Families of rows that turns and mirrors carry onto each other, the same ones carrying the whole set onto itself: the rest of each named row's family, in list order
5 families of 6 rows
zinoz: [ 10   8   2 -18  21   6   9   6   8   7  -5  -6   1  24  12 -12   4  11
   1   6  -2  12   7   5   0 -17  13 -10  -7  -7   4]
lav: [-10  -9   7  26  -4  -4  17 -10  -1  -5   4   7  -9 -14  24   1  -1   4
   5 -21  10   1 -14  11   6  32  -8  -3   9  -1   1]
Vafe: [ 12   5  -8 -20  14   6  -2   7  13   9  -3 -23   4  18  13 -16  -4   0
   2   6   5  13  15   2  -5  -8   9  -3  -4  -8   8]
Das: [-16  -5   5  15 -14   4  14 -13 -13 -10  -4  -3 -14 -12  18   7 -13  -2
  13 -27  17  -3   8   7  -3  18  -9  -5  10   3  -8]
lorel: [-23 -26   5  24  -8  -4   7  -9  -9 -12   2  -8  -5  -2  17  -8  -7  -5
   3 -26   7  -6  -1   3  -6  25 -17 -11  10  -9  -5]
Femo: [ -8  -8   2  14 -10  12  16 -13 -14 -13  -2   6 -13 -16  15   8 -15  17
   1 -25  14  -1  12   6 -11   9 -17  -4   7   4  -5]
sab: [ 12 -10 -13 -10  12   7  14   8   4   4  17 -19  10  17  10 -16   2  -1
  -7  16   2   7  -2 -10  -7 -15  14  -5   0   2   5]
riril: [-13 -15  -3  22 -10  10  13 -12  -7 -21   1  -9  10 -10  17 -13  -7   2
  11 -22  20   0   0  14   2  24 -14   4   8   6  -4]
Buso: [  9  -7 -14  -1  21  -3  11   5   6   3  21 -28   5  30   1  -8   2   3
   2   7   2   1   6 -11  -4 -10  12   1  -2   0  -4]
puvo: [ -6  10 -12 -12  18   0   7   5  10  22   2  -4  -7  31   5  -4   4   0
  -4   3  -7  -1  -2   7   3 -11  16  -3  -3  -1   6]
bigi: [-19 -25  -4  14  -7  11  16 -18  -3 -20  -8   3   0 -13  11   1 -14  18
   6 -20  16  -2  -4   2  -7  10 -17 -14   0  -4   3]
Lifa: [  5  14  -4 -15  23  -1   1   2  11   2   3 -19  -2  27   7 -11   3   1
  11  -3  -9   7   9  -2   2 -12   9  -1  -4 -13   4]
Voma: [ 15   1  -4  -9  21   1   0   4  17  11   9   3  -1  25  10  -2   3   4
 -16  11  -2  -2   4  -2  -2 -19   2  -2   3   7   3]
dipo: [  3  -2  -6  -3  17  -1  16   3   0   2  12 -13   4  31   4 -10  12  -2
  -4  15   1   5  -4  -7   4 -13  19 -11  -5   6  -1]
duk: [  6   2  -3 -12  20  -5   0   7  26  10  14  -8   2  26   8  -2   5 -13
  -3   4  -8  -7   0  -5  -1 -13   4  -4   6   2   4]
Zedi: [-12 -14   3  22  -3   6  20  -7   9 -11   3   6  -2 -19  18   2  -1  10
 -10 -21   9  -2  -8   4  -6  29 -18  -7   2  -3   9]
pivoz: [ -2   2  -5  -6  12   3   4  13  13   8  11 -17   2  25   4 -19 -11 -13
   0  12  -4  -4  -3  -7   2  -2  15  10   0 -16   0]
kufa: [-21 -12   2  22   0  10  20 -15  -4 -28   2   0   9  -3   9  -5   0  11
  10 -29   6  -4  -7  10   2  18 -18   0   5   1  -5]
fekol: [  9   1  -3  -6  11  10   4  13   6  13   2  -8  -1  24   5 -17 -12   1
 -14  23  10   3   4   1   2  -6  14  10  -6  -6  -2]
fevoz: [-14 -20  -6  20  -7   3   6 -24 -13 -16  -7  -3  -7  -7  13   1 -18  16
  12 -21  23  -1   0   4   3  15 -12  -4   4   0  -3]
tumeg: [-23  -6   6  10 -12  11  22 -12  -7 -18  -1   6  -9 -16  14   6  -9   5
   7 -29   1  -5   0   2  -9   9 -14 -11   9  -1  -1]
vavo: [  2   4 -21 -12  16   2   0   7  14  24   9 -18  -3  27   5  -5  -6   1
  -2  -1  -3  -2   7   3  -5  -7   9   7  -1  -6   8]
kovam: [  2   1 -17 -18  10  10   6  10  13  25   3  -6   1  18  11 -11  -3   2
 -11   9  -2   1   1   6  -6 -14  12  -2  -2  -3  12]
lupi: [ 18  -1  -6 -10  13  -3  -5   8  17  17  10 -11  -1  21  15  -6  -2 -13
  -6  11   7   0   7   0   0 -11   7   1   7   8   1]
kure: [-11 -15   2  21  -4  15  17 -15 -11 -22  -4   5   9  -7  14  -8  -4  18
  -1 -17  18   3  -2  17   1  17 -16   0   3  11  -6]
sero: [ -9 -30   5  24 -10   1   5  -9 -21  -6  -5   3  -7  -7  22 -10 -12  11
  -7 -15  18   1   3  10  -6  19 -15  -7   9  -1  -7]
Vuba: [-23 -21   1  17 -10   2  16 -18  -8 -15  -8   1  -3  -8  16   1 -11   5
  19 -21  15  -4 -11   8   4  14  -7 -15   6  -3  -3]
vek: [ -1   4   1  -6  22   8  11  12  13   5   6   0  -1  31  -1 -13  -5   8
 -10  12 -10  -4  -4  -5   0 -13   8   5  -7 -13  -2]
Sesu: [ -5  -7  -3  28  -1   0   8 -16  -5 -11   8   2 -13 -13  17   2  -6  14
  -7 -21  15   1  -2   4   3  32 -17   5   3   1   7]
zulo: [-22 -24   7  23   0   0  11 -13 -15 -17  -1  12  -8   0  14  -6  -3  15
  -8 -22   1  -4  -4   2  -6  13 -22 -12   5  -7  -3]

Which other rows belong to the same family as Vafe? zinoz, Das, Femo, Lifa, tumeg
Which other rows belong to the same family as bigi? puvo, fevoz, vavo, kovam, Vuba
Which other rows belong to the same family as duk? riril, Voma, kufa, lupi, kure

Families of rows that turns and mirrors carry onto each other, the same ones carrying the whole set onto itself: the rest of each named row's family, in list order
5 families of 4 rows
zazar: [ 15  11 -16   7 -11 -22   1  18 -20  14   7   2  12  -9 -15 -17 -12 -13
  -2  -5  -5  -3  -9 -15  -4  24  -1 -20  10 -14   6 -18   1 -13 -28 -17
   4   3 -24   4  -5   6  -6  28 -25   7 -10  16  25 -23  -5  17]
Budan: [ 10  -7  -2  -4   0 -18 -14  -2 -30  -8  17   4  23  14  -7 -24 -10 -19
  -2   2  -8  -8  -4 -11 -17   4   1  12  18   8  -6 -10  13 -45  -9   7
 -13 -19   6   5  11 -10 -21  10 -14  11   3   8  25   1 -37  -3]
lotof: [  0 -12  -2  -9  -8 -18  22  13 -17  -5  12  -1   9 -10  13 -25  -7 -19
  -7  -5 -14  -1   6  -7 -28  33 -28 -15  19 -11 -27 -20  -1 -23  -6 -14
   4 -21   9  -7  -4  -9  -6  16 -14  14  13  14   1 -23   6  24]
lutid: [ 17  -3   7 -10   3 -28  13   8  -1 -11  30 -10  25  19 -13 -21 -21  -8
  -4   8  -9   4  -8 -18 -22   6 -15  18  -3  -3  -6   9  11   1 -11 -20
   1 -16 -13   8  -1  20   7  -7  -5  19   5   6  17  -6 -16 -11]
rom: [ -2 -15   6  -2  -6 -27  22   9   1  -8  20 -14  13  10   5 -12   1   1
 -12   0 -18  16  -5  -6 -20  27 -27   8   4   2 -34 -19  -2 -15  -8 -17
 -11 -12  -1  -4  -5   3   2   2 -27  18  17  -1   0   4   4  12]
zanar: [  8 -10   8  -3  -3 -33  13   2  -1 -18  17  -9  22  25   2  -7   0  -8
  -3   8  -3   6  -7  -7 -17  13   2  19   1  17  -2 -10  -9 -10 -11  -4
 -22   2  10  10  -8   3 -24  10 -24   6   7  -3  28   0  -8   2]
Tepi: [ 10  14   9 -23  -5 -29 -16 -12 -14  -6  -6   3  17   8 -10  -8   1 -18
 -10  -4 -17  12   5  -3 -18  -5  -8  -4   5  -6   2   8  19 -31  -6 -13
  -7  -3  13   9 -10 -10   0  13 -24  14   3  27  23  -6 -14 -26]
desav: [ 18   3   4 -13  -9 -26  17   6  -7  -9 -13  -4  11  -6   5 -24 -15 -21
  12   5  -8   0   6 -21 -22   6 -17 -21   6  -9   2  -1   8  -7  -3 -21
  26  -6  10  11 -12   8 -12   9   4   0   0  25  24 -31   0   6]
zuben: [ 10  13  10   6  14  -9   5   2 -17 -15  -6   2  26   0  -3 -21   4 -21
  -6   0 -22  28  -7 -26  -7   4  -7 -13  -2  -9 -11   4  23 -10 -16 -28
   5 -19 -16  13  -2  -1  21  33   5  12   0   4  12   7 -20  -2]
dup: [ 19   4  -8  16  -9 -45  -1  12  -8   1  16  -4  18  -5 -16 -13 -14   7
  -6  -3  -4   5  -9 -15 -10  18  -9  -7   7  10   8 -17   1 -17 -26 -16
 -11  15 -17   3   9  12   7   7 -28  21 -11   4  16 -16  -8  -4]
pef: [ 20   0   8 -25 -19 -16   3 -15 -17   0  14 -18   1 -27  10 -18  -9  -7
   4 -19 -25   0   2 -15 -29   0   7  12  -1  -1   1  -1  21 -38  -9 -19
  -4  -7   0  12   7 -20   0   7 -18  17   6  17   8  -7 -21 -18]
zuna: [ 11  -3   2  16   8 -15   7   9 -11 -11 -15  -9  14   8   6 -23  -1 -13
  15  12  -9  14 -17 -28   3   7   2  -1   6  16 -17 -23   8 -23  -6  -7
  11 -12   1  13   2   4 -21  30   6  -7  -4   0  16   7 -25  14]
zike: [  3  -5   3   8  -2 -13  16   4 -27 -20   1   5  24  -8  11 -30  -2 -28
   3  -2  -6   1   6 -21 -27  18   1 -18  15   0   3  -9  -3 -12 -15  -4
  -8 -12  13  11   8 -15 -17  28  -7   1   3   4  28 -19 -11  27]
bofi: [  1   6 -12  -3  -3 -24 -18  14  -4  22  13   4  18  -4 -21 -10  -9  -4
 -15  -4  -3   7 -13 -13  -8  11   0   6  18 -21   2 -22   6 -18  -7  -6
   2   1 -11  11   9  -3   3  24 -33   9 -16  18  31 -12 -21  -8]
fuz: [ -1  -8  -4 -20  -8 -19  -6   1 -20   1   7  -2   7  -4   1 -25   0 -10
  -8 -10 -16   3   1  -3 -18  19 -32   2  20  -5 -29 -21  12 -51   3  -2
  -1 -19   6  -8   3 -11  -5  13 -21  17   9  24  -4  -4 -18  -6]
Kagu: [ 12  14  10  -2 -11  -3  14 -11 -12   5  -4 -16  -4 -15   7 -20 -12 -12
   7  -5 -29   7  -9 -27 -10   5   9   6 -17  -3 -17  -8  29 -28 -16 -31
   4 -15 -12  20  -1 -14   1  25  -7  16  -3   6  -4   9 -18  10]
Bidi: [  1  -4   8   1   3 -11  10  13  -5  -7  -9 -12  10  -3   7 -19  13  -2
  -4   1 -20  21 -12 -13   0  15 -26   1   8   1 -44 -28  11 -39  -4 -17
   6 -16  -6  -2  -3  -2   2  24 -15   8  11   9  -9  10 -12   8]
navu: [ 13  -8   9 -15  -5 -17  23   1  -3  -4   7 -18   2 -33  26 -16 -14 -23
   3 -12 -25  -4  -1 -26 -35   6  15   5   3  -9  -6  -3   8  -7  -1 -19
  11  -8  -5  12  -5 -10  -2  24 -10  12   4   8   6 -28  -2   2]
tureg: [  3  -2   9 -14  -6 -25  21 -11   9   5  18 -21  -2   0   4  -7 -22 -11
  -3 -10 -28   2 -12 -26 -27   4  13  29 -12  -4 -14  -1  11  -4   1 -18
  -7 -13 -13  20  -6  -5   1  13 -23  22  -2   3   1   1  -5  -2]
fubi: [ 19   7  -1  19   7 -25  -9  28  -1   4   1   1  30 -19  -5 -14  -4   2
 -13  10  -4   8 -18 -25  -2   7  -1  -2  10  -3  -2 -29  11 -18 -16 -21
  13  12  -8  11  10   0  12  35 -18  14 -11   1  12 -25 -13   1]

Which other rows belong to the same family as zuben? lutid, Tepi, desav
Which other rows belong to the same family as zazar? dup, bofi, fubi
Which other rows belong to the same family as zuna? Budan, zanar, zike

Families of rows that turns and mirrors carry onto each other, the same ones carrying the whole set onto itself: the rest of each named row's family, in list order
7 families of 4 rows
Voges: [-12   8   5  14  12  -4   2  13  17 -15 -10 -11   9]
lefa: [  3  -5  13   1 -11 -21 -28 -12  10  -7  11  21 -12]
Limob: [ -8 -13  23   7  -5  -7 -12  -5  20  -7   3  18 -23]
vuru: [ -5  17  -7  -4   3   1 -14   7  -7  -3  -3  -2  20]
zibo: [-11  18  -4  -4   4   3 -22   6  -5  -8  11   0  21]
vari: [-12 -13  20  -1  -2 -14 -14  -8  17 -11  -2  20 -21]
muza: [  8   1  13   7 -11 -17 -34 -11  10  -6   9  14  -6]
nibe: [-16 -11  28   3  -1  -4  -4   0  17 -16  -1  11 -20]
Lif: [-11  17  -4  -6   0   2 -22   0  -8   0   8   3  21]
mibip: [-14  20   3  -7   3  -6 -15   8  -6 -10  -2  -5  22]
Vur: [-13 -10  21   0  -8   1 -10  -6  18  -5   4  20 -23]
fod: [-15   7   0   2   5  10  -4  19   8 -10 -15  -7  11]
lipig: [-12  17  -6  -5  11   1 -16  12  -3   1   4  -6  15]
noze: [  3  -3  13   6  -8 -18 -29  -8  14   2   8  16 -18]
bikud: [  8  -3   6  -1 -14 -14 -25 -13  16  -6   6  21  -9]
zib: [-14   1   1   8   4   8   4  10  21 -10 -15  -4  11]
loboz: [  2   1  15  -3 -10 -22 -24 -17  13  -4  13  18  -9]
Rezi: [-14  20   3   0   7  -7 -21   6 -10  -8   9  -3  17]
ketir: [-13   3   0   9  13   7   6  10  17 -11  -7  -5  13]
pes: [ 11   8  11   5  -9 -21 -29 -10   8  -4  12  12  -7]
Fuzu: [-11  -9  25   2  -7 -11 -12  -5  25 -11   3  12 -21]
zumi: [-12  13   6   8   6   1   1  15  12  -4 -12 -13  10]
Zos: [ 13  -4   5   4  -6  -8 -33 -14  13   1  11  18  -3]
nema: [-13 -13  28   3   1  -4  -8  -8  14 -12  -3  12 -20]
Zil: [-12   4  -6  -2  12   1  -2  13  12 -10 -14  -8  16]
lufat: [-16  10   1   4  12   8  -2  12  11  -7 -10 -10  13]
rosu: [ -9  18  -5  -5   8  -2 -17   7  -3  -8   1  -4  23]
Baza: [-14 -18  21  -1   1   5 -12  -8  18 -13   0  18 -17]

Which other rows belong to the same family as vuru? fod, loboz, Fuzu
Which other rows belong to the same family as lefa? Limob, lufat, rosu
Which other rows belong to the same family as zibo? muza, ketir, nema
Which other rows belong to the same family as vari? lipig, noze, Zil

Families of rows that turns and mirrors carry onto each other, the same ones carrying the whole set onto itself: the rest of each named row's family, in list order
5 families of 5 rows
sarab: [-14 -25  17 -12   3   4   1 -21]
sakid: [  0 -14  32 -24   3  -9  -4  -9]
bulop: [ -9  -9  19 -21  -4 -20 -10 -16]
rut: [  3  -2   3 -20   1 -14  -3   9]
keloz: [  9  -8  18 -22   4  -5   0   6]
lozud: [ -3 -13  -9  -9   3   5   6   6]
zedes: [  2  -7   8  -6  -9  -8  13 -38]
tigid: [ 11  -1 -10  -5  -9  -7  19 -16]
Sibe: [ -7  -2   3 -19  -3 -26  -9  -5]
surib: [  9 -12  14  -9  -7   2  17 -28]
tugi: [ -4   8  14 -21   5  -2   1 -37]
Deguk: [  0  -1  -4  -3 -10 -16  15 -29]
tabo: [ 15  -6   3  -6  -6   4  24 -16]
nugik: [ 15 -10  -7  -7   0   6  -5   2]
Zavi: [ -5  14   0 -19   1 -10  -3 -28]
bak: [  3  19  -7 -21   7  -3   2 -14]
ger: [  2  -6 -14  -4  -4 -11 -14 -11]
geku: [ 12  12   7 -22  12   9   9 -11]
lil: [  4   4  19 -25   9   8   7 -26]
tez: [ -3 -23  10 -14   5  15   8  -5]
gug: [ -9 -12   1  -4  -7 -12 -17 -27]
Pirup: [ 15 -19  15  -7   3  13  -3  -9]
zol: [-22 -19   0  -8  -1 -11  -6 -21]
kal: [-14 -12 -15  -8  -3  -9  -2  -6]
Tuvab: [  2 -20  20  -8  -2   3 -11 -27]

Which other rows belong to the same family as keloz? sakid, bulop, rut, Sibe
Which other rows belong to the same family as tabo? zedes, tigid, surib, Deguk
Which other rows belong to the same family as Zavi? tugi, bak, geku, lil
Which other rows belong to the same family as ger? nugik, gug, Pirup, Tuvab

Families of rows that turns and mirrors carry onto each other, the same ones carrying the whole set onto itself: the rest of each named row's family, in list order
4 families of 4 rows
Nolo: [  9  -7  12  25   5 -10 -26   1  -7 -16  -2  -4   1  14  13  16  -6]
sem: [ -9   0  -3  -1 -10   8  18   8  14 -11   8  -8  14   5 -15  -6  -8]
mibug: [ -9  -5  13   0   5   7   4   9  -7 -15 -22   3   1  21   3   1  10]
Pulo: [ 15   1  -3  -1  -2  12 -14  15 -10 -36   1  -3  -8   9  -3   3   8]
Retiv: [  8  -1  -5  -5  -8   4 -11  17  -9 -29   9   9 -10   8  -5 -13   9]
nebib: [-27 -17   2  24  -8 -12 -10   0   0 -13 -25  -9   7 -10 -15   5  -7]
goza: [-18  -8   1  29 -11 -18 -15 -12  21  -9  -4 -13  15   2  10  -1  -7]
letik: [-20  -2  -1  26  -7 -19 -16  -2  19 -23  16 -11   2  -9   2   7   0]
Giso: [ -9 -18  -1  21   0   5 -26   7  16 -28 -13  18   1  16  11   1  -9]
nozef: [  2   1  -1  15  -1  -8 -12   8 -17   1   5 -10  20  -3 -21  -6   0]
Dodi: [ -5 -18   3  39   1  -3 -22   8   3 -36  -9   8  -6  -1   2   6   2]
lum: [ 10  -2   4  -3 -12  13  -7   5 -11 -27  -7  12  10  15 -16  -8   2]
Liti: [ -5   6  -5   2  -7  -4  19  12  -6  -6   6 -13   6  -3  -3  -2   9]
lirer: [-20  -6   0  30  -5 -10 -16   6  14 -13  11 -24   6 -17   0  -4   1]
poti: [-15   1  -6  -4 -23  -2   8  10   9  -4   2  -5  20  -2 -14   1  -8]
Lumab: [ -4 -26  -7  27 -12  -2 -21  10  21 -32 -13   6  -3  16   2   0  -7]

Which other rows belong to the same family as mibug? Nolo, nebib, nozef
Which other rows belong to the same family as Lumab? sem, Retiv, letik

Families of rows that turns and mirrors carry onto each other, the same ones carrying the whole set onto itself: the rest of each named row's family, in list order
4 families of 8 rows
Dorol: [  5  -7 -20 -26  15   7  32   9   8  18  21  16   5  -5   1 -18   5]
nunun: [ 20 -32 -18  -9 -25  11 -10  -1  14   7  21  -1  -9  -6  13  -1  14]
botu: [ 20   2 -27 -10  12  19  13   0  16   0  22 -14  -7  -7  -6   4  16]
Sudov: [ 13 -18 -26 -22   1  13   9   4 -14  13   6  14  -8 -25  -9  -1  -4]
dov: [ 20   5 -19 -12  17  11   5   4  -3  -1  24 -15  -1  -8  -7   0  12]
tozo: [  9 -29  -6 -20 -17   1   7  16  -1  18   9  24   8 -10  22 -17   6]
niba: [ 27  -5 -12 -15 -10  -5  16  12  27  12  21  -5  10   4  21 -20  24]
mipid: [  3 -22 -22 -16   5  24   4   3 -11   8  11  15 -10 -24  -4   6   0]
rituf: [ 10  -9  -2 -17  -2   0   8  16  18   9  24   5  18   9  24 -13  29]
Fanu: [ 10 -31 -18 -20 -19   9   8  17  18  26   6  21   7  -7  21 -15   8]
nogi: [ 28 -30 -16  -8 -15  13 -13   3   7   1  18  -2  -7 -12  17   7   8]
gud: [ -1 -26 -17 -10 -12   1  14   8   0  26   1  22  11  -9  20  -3   6]
Liro: [ 26 -19 -12  -5 -21  14 -14   8   5  -1   9  -6  -3 -14  17   5  14]
Ked: [ 25 -22  -6  -8 -19  10 -15  11  16  -9  14  -8   4  -9  10  -6   9]
Tur: [ 18  -9 -11 -10  -6   7   8  15  28   8  25  -4  10   8  25 -11  28]
buto: [  7  -7 -31 -23  16  13  28   8  -3  30  16  14   0  -7   5  -9  11]
sapuz: [  5 -29 -18 -12 -13  -8   9  19   3  17   5  22  10  -6  22 -12   5]
pog: [ 22 -20 -15 -19  -6  20   2 -11  11  29  -4  11  -3  -2   4 -14  24]
lizo: [ 30  -6 -17 -12  -2  20  -2  -7  16  29  -1  10 -14   0   0  -7  10]
zodi: [ 24   2 -17 -19   8  29   7   2  12   5  27 -13  -7 -10  -6  -1  15]
Vis: [ 17 -17  -9 -25   2  23  14 -13  18  24  -1   4  -1   4   0 -18  18]
tesi: [ 31   1 -16 -22   7  20   5  11  16  -6  28 -11 -10  -7  -2 -12  17]
bos: [ 13  -9 -26  -8  -9  -1   5  30  -6  -6  31   6   3 -20  16   3   4]
kofug: [  2   2 -21 -23  12  10  31  15   7  21  12  11  10  -7  -1 -19  17]
Bavod: [ 11  -9 -20 -12   1  -1  14  27   2  -7  35   0   5 -15  11   0  -3]
goge: [ 13  -8 -17 -19  -9  19  -1 -11  14  28   1  13 -11   1   1 -14  19]
ripil: [ 21 -17 -32 -14  -2  20  10   1  -3  11   6   6 -15 -25  -7   0  -5]
Lufi: [ 18 -20 -15 -11   3   3  19  28   0  -9  27  -3  13 -19  15   2   2]
dinon: [ 13   7 -17 -19  19   8  26  18   0  12   7  11  12 -12   2 -14   9]
Peb: [  1 -20 -22 -20  -2   0  15  26  -3  -3  31  -1  17 -17  15  -9   9]
dotuk: [  9 -25 -26 -14   3  10 -10  10  -7   7   9  17 -15 -26   0  -3   4]
bepo: [ 22  -4 -11 -19  -5  10  23   7  22  18  23 -11  19  10  17 -11  17]

Which other rows belong to the same family as zodi? Sudov, nogi, Tur, sapuz, pog, kofug, Bavod
Which other rows belong to the same family as goge? Dorol, botu, tozo, niba, mipid, Liro, Lufi

